128 stands for zero in the data rows.
Here are some numbered points:
159,126,110,154,130,123,138,162,153,169,222,073,128,098,096,107 0
114,129,094,137,172,102,114,110,142,152,152,146,108,148,143,159 1
152,127,117,146,121,080,098,153,099,123,108,137,114,111,109,065 2
129,157,120,109,140,152,177,150,135,093,128,141,178,154,131,165 3
165,099,147,146,113,076,074,152,130,083,128,092,159,118,101,117 4
196,082,145,068,098,125,044,152,048,163,119,156,085,106,144,049 5
136,094,126,115,096,059,112,148,136,074,114,096,169,156,137,160 6
090,159,144,160,158,111,121,097,128,136,096,133,098,136,128,109 7
104,130,084,161,164,069,080,141,126,115,117,149,146,189,156,094 8
102,130,131,152,125,132,146,151,136,091,113,096,201,138,097,101 9
110,087,146,191,107,147,089,109,131,142,110,069,082,079,091,074 10
110,113,150,093,098,185,162,051,117,136,105,112,116,069,097,104 11
119,166,147,090,141,145,168,122,152,130,155,124,109,101,173,153 12
137,173,112,088,150,120,144,095,140,146,157,146,123,153,115,104 13
155,125,135,059,120,140,135,085,100,143,149,115,100,104,138,107 14
080,154,071,142,157,082,118,099,139,156,113,165,088,149,178,141 15
192,092,106,113,138,100,074,149,130,193,202,102,070,152,139,092 16
056,152,172,146,105,252,212,095,178,086,084,072,132,089,086,144 17
212,126,113,110,155,054,041,186,076,157,165,158,101,178,155,106 18
098,134,123,150,120,131,143,149,129,094,114,101,201,139,089,105 19
120,165,147,093,139,140,170,121,155,125,162,121,106,100,171,159 20
114,104,151,185,113,098,084,127,066,115,077,117,110,093,085,067 21
185,103,121,115,122,037,044,142,118,099,146,107,126,163,129,112 22
206,104,135,122,117,080,059,163,113,100,147,091,153,114,098,114 23
090,168,114,137,163,127,148,088,156,142,122,146,113,165,142,146 24
162,096,160,053,111,149,080,123,068,151,098,137,086,146,154,054 25
087,121,144,201,131,128,063,127,076,134,061,176,126,123,137,122 26
109,105,147,172,107,105,085,129,071,111,074,114,100,086,084,073 27
179,139,111,139,150,021,097,094,174,130,175,114,040,112,161,123 28
127,133,087,111,095,114,163,130,131,112,145,176,168,145,120,161 29
191,108,097,129,142,022,072,136,139,134,200,130,064,095,148,139 30
179,094,123,145,121,116,094,196,099,117,164,089,179,131,105,121 31
145,109,112,186,150,086,067,171,099,086,130,132,128,121,102,091 32
087,149,171,163,098,141,168,093,176,105,101,117,099,066,140,151 33
176,090,125,141,127,132,095,158,113,183,180,084,092,119,107,104 34
174,098,095,149,151,104,085,197,083,092,155,142,156,138,107,106 35
116,100,180,160,111,089,042,089,086,168,065,160,100,104,171,100 36
151,164,074,088,173,096,119,122,137,145,170,148,121,176,177,147 37
179,117,088,133,170,117,107,165,123,128,163,118,196,179,094,119 38
142,112,172,144,123,088,095,152,124,138,108,172,076,134,168,120 39
115,139,159,146,133,097,090,123,107,136,106,146,073,101,191,095 40
New points follow, each followed by the numbers of its three nearest points above, nearest first.
084,158,146,101,150,156,160,093,157,137,106,093,123,169,140,140 24 12 7
095,141,120,178,155,119,128,146,140,132,101,108,112,142,118,147 7 24 1
056,196,096,113,133,182,230,121,153,099,098,143,179,137,110,184 3 29 24
126,141,149,139,125,086,085,122,098,144,102,150,063,109,191,094 40 39 36
191,114,161,107,133,107,092,165,127,150,127,135,082,144,137,113 39 34 2
152,091,096,059,120,167,159,093,123,158,154,126,132,111,129,168 14 12 20
111,128,132,176,144,135,112,112,144,108,129,120,105,098,088,129 7 10 33
093,134,178,085,115,216,173,072,110,123,111,140,110,082,093,102 11 14 17
103,139,123,181,154,117,126,144,136,130,103,110,111,137,119,141 7 1 24
129,125,100,151,116,070,125,115,146,128,171,140,126,116,112,123 1 29 2
165,120,061,100,140,038,106,128,147,142,167,155,137,184,170,160 37 1 8
150,111,143,047,108,186,179,155,105,164,128,142,140,132,118,086 14 25 13
088,145,167,163,102,132,168,092,176,096,103,119,098,061,140,160 33 20 12
065,169,131,117,135,241,241,126,159,120,114,133,169,093,076,186 17 3 33
105,084,153,184,108,156,087,101,129,147,111,078,079,089,094,076 10 27 21
150,111,146,113,103,035,096,095,112,106,146,152,111,097,110,092 2 22 4
148,106,103,156,176,059,081,156,120,099,146,138,152,185,132,112 8 35 32
160,059,097,082,117,141,099,096,108,156,142,113,113,137,111,143 14 34 1
104,139,120,183,153,121,134,149,136,130,094,113,119,133,122,150 7 24 1
102,136,092,160,167,075,082,140,127,108,111,151,153,188,155,098 8 1 32
154,124,110,152,133,123,134,166,151,169,223,069,130,092,098,113 0 34 31
130,116,176,147,131,094,101,154,124,140,113,175,079,130,159,123 39 40 7
178,119,083,132,168,107,112,167,129,138,167,116,202,175,094,125 38 31 35
090,157,139,106,143,155,159,102,148,146,107,088,125,174,153,144 24 12 20
144,159,156,082,119,136,196,134,170,096,160,099,188,163,144,177 3 20 12
123,127,100,135,116,112,099,095,129,113,081,149,118,138,143,109 7 2 40
126,115,098,141,165,058,068,117,125,161,166,139,076,144,140,132 1 30 15
119,140,120,134,119,069,116,125,098,126,128,161,156,116,104,104 2 29 32
083,111,145,199,126,135,071,126,074,140,058,170,137,119,137,126 26 36 21
155,100,162,049,108,156,078,118,065,149,101,135,087,140,150,048 25 5 14
126,182,124,109,149,124,135,086,149,150,151,136,123,149,113,106 13 24 7
203,124,116,104,173,070,076,168,115,128,166,148,114,181,142,113 18 22 35
100,163,145,160,163,100,119,094,128,142,094,132,093,136,127,105 7 24 40
134,132,168,068,084,208,176,119,103,148,093,146,139,103,100,045 11 14 25
109,090,153,189,103,153,087,104,124,150,104,081,093,088,092,080 10 27 21
121,129,104,152,111,071,125,116,148,124,167,132,122,114,109,124 1 2 29
092,098,173,184,097,170,153,113,178,053,096,101,106,052,061,132 33 17 10
118,137,115,137,120,065,108,134,101,125,122,164,155,117,111,110 2 32 29
137,083,086,105,115,126,094,107,125,158,121,114,100,155,147,146 1 14 34
105,164,143,168,153,123,102,119,116,127,079,132,122,167,154,102 7 24 8
126,130,090,103,090,113,161,130,124,107,139,176,176,142,120,168 29 3 6
175,133,061,094,150,085,158,151,193,124,187,137,100,137,153,169 37 1 20
140,124,091,103,097,112,158,132,126,116,144,172,168,143,118,167 29 3 13
143,151,138,171,150,066,082,134,112,142,136,148,138,135,131,078 2 32 8
132,146,133,146,149,068,121,079,179,144,135,103,064,119,186,128 28 1 40
089,164,118,135,173,126,158,088,150,142,117,139,113,166,142,139 24 7 1
101,112,146,089,096,196,162,055,122,134,114,112,110,072,101,104 11 14 33
161,115,193,120,098,211,188,149,112,121,124,129,125,061,085,138 11 33 12
170,113,139,050,107,176,134,144,082,172,109,163,138,142,139,062 25 14 5
098,161,145,166,153,126,102,125,115,124,077,130,121,168,155,105 7 26 24
178,133,061,103,151,086,151,163,190,116,196,140,101,133,154,166 37 1 30
073,156,068,118,124,141,164,092,168,133,110,153,117,161,148,157 24 15 1
